Each path below is one point turned by a fixed rotation once a step. After each direction that follows a path, write how fast that rotation turns it, in degrees per step (0 if it stays still).
Each turn is a multiple of 5 degrees from 10 to 175, or 0.
Each row of a path follows its step; steps can be skipped.

step 0: [  3  -5  20  19 -10   7   1  -5   8   8 -30 -19  11  -4  10   3 -23  25
   5 -33   5 -21  27   9  22  24 -36 -28 -13  -2  24  -1  -6 -31   4  29
  30 -18   5]
step 1: [  1  31 -22  15  -9  44 -24  -1  15  21  -1 -15  15  -9   5 -14 -20  26
   6 -13 -19   7  16 -14  -2 -24   2 -18  16 -23  22  22  33 -10 -29   3
  -3  22   8]
step 2: [  0 -11 -13   0  32  -1   6  22  25  26 -16  -5   9  -7   1  13  17 -18
  17  17 -27  23 -32   6  -9 -10  11 -13  45  -6 -13 -16  28  12  -3   6
  18  43   2]
step 3: [ -1  -6  21 -12 -17 -26  35  -8  15 -17 -10   5  -8 -18  15  24 -43   0
 -21  39 -20  14 -18  22   2  27   1  -7   9  -1 -11   3 -17  17  13   2
   7  31 -18]
step 4: [ -6  12  16   3   9 -41  14 -16  17 -20  16  27 -15  13 -30 -15 -37   6
   3 -14 -15   7   2 -12  -4  -5   3 -10 -48 -14  10  25   2  -4   4 -36
 -17  12  -6]
step 5: [-28  -3   2  10   7 -25  22  12 -14  12 -10   0  17  12 -20 -41  17  36
  33 -37  -4   7 -11 -11  -4   4  23  43 -10  -7  11 -27  -9   1  -1  -9
  -6  -2  -2]
step 6: [-28   0  14  -6 -33  -3 -16   2  18  13 -21 -17 -30   4  39  -5   7   8
  20   8  14  11  18  14  -2 -23   0  39  22  10  26 -30 -12   3   2  -2
  12 -29 -21]
step 7: [ 22   0   3   5  -5   0 -13  -9  32  -4 -14  32  -1   6  23  14  23  -2
  16   6  32   2   3   7  16  -4 -21 -23  35  -9  29  33  -3 -43   4 -13
 -21 -18 -17]
step 8: [ 14 -12 -21  24 -20  10  18  18 -12  12 -12  19  20  -7 -37  20   2  10
   7  -8 -22 -21   1  23 -21  21 -34 -24  21  -1  33   6   7 -18  -5  -2
  -8   6  37]
step 9: [-22  16  -1  19   0   4 -11  -4 -12   1  15 -12   8 -29   3  15 -42 -11
  29   7 -16  14  -5 -16  -8  23 -25   9   5  -1  22  -7  47  26  -7  29
  19   8  21]
[ 12  -1   5   3  -4 -12   5  -8   5   0  -6  -4   7   5  -1   7 -10  -6
   2  -4   5 -12   6   3   5  -1   2  -9   6  -3  -8   5  -7   4  -3  -7
  -5  -7   1]	95
[ -1   5   4  -6   4  -1  -6  10  -1  -3   3   1  -5   8  -5   0   4   2
  -7 -11   3   3  -3  -5   7  -5   0   0   8  -2   1  22   3  -1  -6  -9
  -7   6   5]	120
[  6  -4  -2  -4   3  -6  -6   7   3   0  -4 -13  10 -11   1   5  -3   3
 -12   5  -5  -3  -3  -6   0   3  -4  -6  -4  -2   0  -4  18   0  -6  -3
  -3   7  -5]	45
[  0   1  -1  -9   0   2  -2  -6   3   7   1   7  -1  -1   8  -6  -3  -5
  -2  -2  -4   6  16  -2   3   7  -4  -7  -9   1  -2   3  -6 -14  -2   3
 -15   7  -5]	110
[  0  -9  -6  -3   7  -9 -10   8   2  -1   3  -1   6   4  -1  -8   9   2
   7   0  -6  -1   0  15  -6  10  -2  -3  -1 -11  -6   7  -7   2  -6   5
   4  -3  -3]	130
[  2   1  -5  -6  -3   1  -1  -9   4  -3  12   7   5   0   6   2  -1  -4
   3  -1   6   8  -1  -3  -7 -11   3  -4  -6 -20   1   4  12   1   2  -5
   4  -9  -3]	130

step 0: [-32   6 -31  11  14  -2  -8   0  -1 -26 -16  37 -22 -18  32 -25 -23  11
   3 -18 -12 -16 -10 -33 -26   2  -6  -4  -7   1 -29  38  32  -2  -6 -12
 -25  -3   8]
step 1: [ 11 -48  20  28 -39   8  -6  10   1   9  -9   7  -4   8   1  18 -28  -2
 -19 -34  28 -26  26  24  22  19 -11   3   2 -22  19 -10   5 -22 -25   0
 -14  22  -1]
step 2: [-21   6  -5 -17  13  -8 -18  -9 -32 -55   3  -7 -26   2   9  -3  -5   9
 -16 -32  21  19   6   6  -7 -35  17   5 -19  22  -6   8   4 -37  30 -18
  27 -13   6]
step 3: [-34  -9 -21  25 -20   7  37  17  20  22 -25   8  -2  26  30 -12   0 -22
   6 -22   8  16 -11  27   1  -9  -1  16  37   9  19 -14  39  -2   4  29
 -11   5  -8]
step 4: [-12  -8   7  -5  -8  16   8 -16 -28 -17  -9 -11  11  18 -20   8  57   6
 -19 -13 -15 -26  17 -23  25 -29  -2 -33  -2  10   2  10 -13 -49  -9  10
 -14  -9  -5]
step 5: [-14  28 -13   6  17 -33 -19  22  11  36  13  11  -2  17 -16 -35 -24   1
  -4 -12  17 -12   0  -5   1 -44   0  25 -16   2  26 -15   5   3   8  44
   4 -28  -4]
step 6: [  5 -15   1   2   4  37 -19  48  25 -12  11 -13   4 -23  -1 -13  46   9
  25  -9   1   1  24 -11   5 -23 -14 -28  22   1 -28  12  35   4 -12   3
 -28   4  17]
step 7: [-29   7   5  -5  -4  35 -19   3  23  20 -17  29  -6  17 -15  -8 -20  -8
 -15   1  21 -20  23 -41  33  26  22   0 -38 -19   6  -5 -16 -12  29   7
  16  -5  14]
step 8: [ 34   2 -38   1  12   9   3  -1  -8  -4  17 -11  -2 -19   4 -14 -31   5
 -16 -36  -8  20   2   0   0 -22  -1 -11  11 -20 -30 -10  24 -11 -22  15
  16   2  62]
step 9: [-21  -9  -2 -25 -14   7  24  18  11  -1 -29  15  -8  12  29  -7 -10   4
  -7   6  24  22  69 -26  -6  23  -6  14   1  16   1  25   1  -8 -36  -8
   5  -2 -19]
[  5   3   0  -1 -11  -9  -2  -1   5  -7  -4   4   3  -1  18  -7   9  -2
  -1   9   0   3   7   0  -2  -6   8   4  -3   5  -6  -1  12  12   1   3
  -5   1   4]	120
[ -8   0  13 -12 -12   0 -10  -3  -3  -3  -3  -2   0   5  -2  -3   5   7
  -6  -4   0   1  -3  -7   2   2   9  -2  -5  -1   7 -11  -9   3  -5  -8
   4  -8   3]	135
[ -8  -3  -7 -10  -5   6  -7   3   3  -5  -4   8 -12   5  -6   0   6  -1
   4   7  -6   3  -2  -1  -6  14 -11   2  10   3  -2  -5   7  -2  -4   5
  -8   4  -4]	120
[  9  -1   3  -6  10  -2  -4   3   6  -1 -11  10   3  -3  -1   6 -13   1
  -3   0  -1   4   3  -5   0   8   5 -10  -4  -9  -8   0  10   2 -11  -5
   7  -3   0]	40

step 0: [  6  -1   6  26   4   2   8  -5  13   8  37 -11  -2 -25 -28 -15 -20   3
   8  16  -6   1   1  11  29  -1 -10 -18 -10  18  31   9  25  22 -25  28
  18  38  -5]
step 1: [-24 -23 -16   6 -16  -7   9   8   8  15  26  16 -25 -19   0  22   2  13
   2 -21  -9  29  24  -3 -20   8 -19 -27  10  -7  14  -6 -14  37 -25   7
  14  -5  34]
step 2: [  5 -21  -2 -34   0  -4 -10  -4  -8  23  10  -8  -6   5 -13   8   2 -13
 -19  -5 -23  21 -32  26  11  30 -14  32  -3 -27   9 -30 -25  22  -1  20
 -23   0  15]
step 3: [ 16 -14  -5   4 -43   5  23   5   5  11 -10 -28   5 -19  22  23 -13   3
 -30  -7   2 -26  -6   5  18 -12 -14   4 -22  -2   7 -19 -29   5  -6 -11
 -26  35 -20]
step 4: [ -5 -10  -9 -13 -20   6  47  -2   7  26  12   3  19 -14 -20 -26   1  21
   4 -20  18 -23  17  19  10   4 -24  22 -18  31  -9  36 -16  -2   7  -5
   0  -7   9]
step 5: [  4   7 -32  -2  -3  30 -25  15 -19  23 -21  -9 -24 -41 -40 -14  -5  11
  10  -5   2 -19 -13   1   1  17 -19  -1  16  20   4   3   3   5  -6  13
  33  19  11]
step 6: [-32  14 -11  19 -20  17   3 -16 -23  -1   5  23  -3   5   3 -24 -12  12
  -6 -10 -20  27 -10 -36 -12  -1 -25  13  13  -1  -4 -24 -37  13 -17  21
  12  27  -4]
step 7: [  3 -30 -13 -16  -2  13 -10 -11   7 -29  -2  25   0  15 -17 -12  -8   8
  10   4 -15  10  -6  -6  16  28 -28  -1 -45  -6  30  -9 -16  28  -3  -7
 -18   0 -35]
step 8: [  0 -27 -15  29  -7  -1   4   7 -18  12  -6   1  30   0   8   6  19 -10
  21   5   3 -23  12  37   8 -17   8  -4 -28 -13  33   6 -12  38 -14  15
   4  32   0]
step 9: [-14 -21   5 -15 -24 -15 -21  24 -18  22  -3  11  20 -10 -12   1  30  22
 -14 -28 -14  -3  16   0   7  -8  -3  17   0   7   7  19 -16   2 -43 -29
   5 -11  31]
[ -3  -5 -12  -6  -4   2  -3  -2   2   4   8   6   5  -2 -14  -2  -2  11
 -12  -6   3  -2  -3   6   0  -3  -3  -3  -3  -1   5  -2 -10   8  -6   1
   1  16   0]	0
[ 13   4   2   4  -7   0  10   0   0  -9  -1  -4   3   4  -4  -4  18   4
  -2 -10  -3  -8   3  10  11   0   5  -7   2   3  -1   5   2   2  -5   3
   4  -3  -7]	80
[-11   6   0  -4   0   5  -1   1   1  -2   1  -9   0  -1  -5   3   6   4
   3  -2 -14   3  -8   2  -7   5 -11  -8  11 -17  -6   5  -2  -7  -5   1
   3   0  -1]	85
[-5 -3  2 14  0  0 -7  4 -6 -2  5  1  7  9 -7  8 -2  0  6  4 -1 15  1 -3
  6  8  9  0 -3 -1  2  9  1  9 -5 -7  7  3 -8]	45
[  3  -3  -1   2   1   3  -6   1 -13   8  -7   7  -8   0  -3   2   9  -2
 -12  -7  -2   4  -6  -4  -3   2  10   7  15  -1  -3  -6   0   4  -4   1
   6  -7  10]	95
[  7  -2  -3  -4  10   3  -6  11  -4   1  -8 -14  -3   7  -3  -9  -9 -10
   0  -2   2   1   0  11   3  -3  -3   3   4  -6   6  -1   7   4   6   5
   4   8  -6]	135
[ -3   1   1   1  -7   8   5   1  15   6  -8  -6  -3   9   7  -2   0  -4
  -2   2  -5   3   9  -2 -13 -10   8   3   1   4  -3   0  -4   6 -12  -2
   8   8  -1]	140
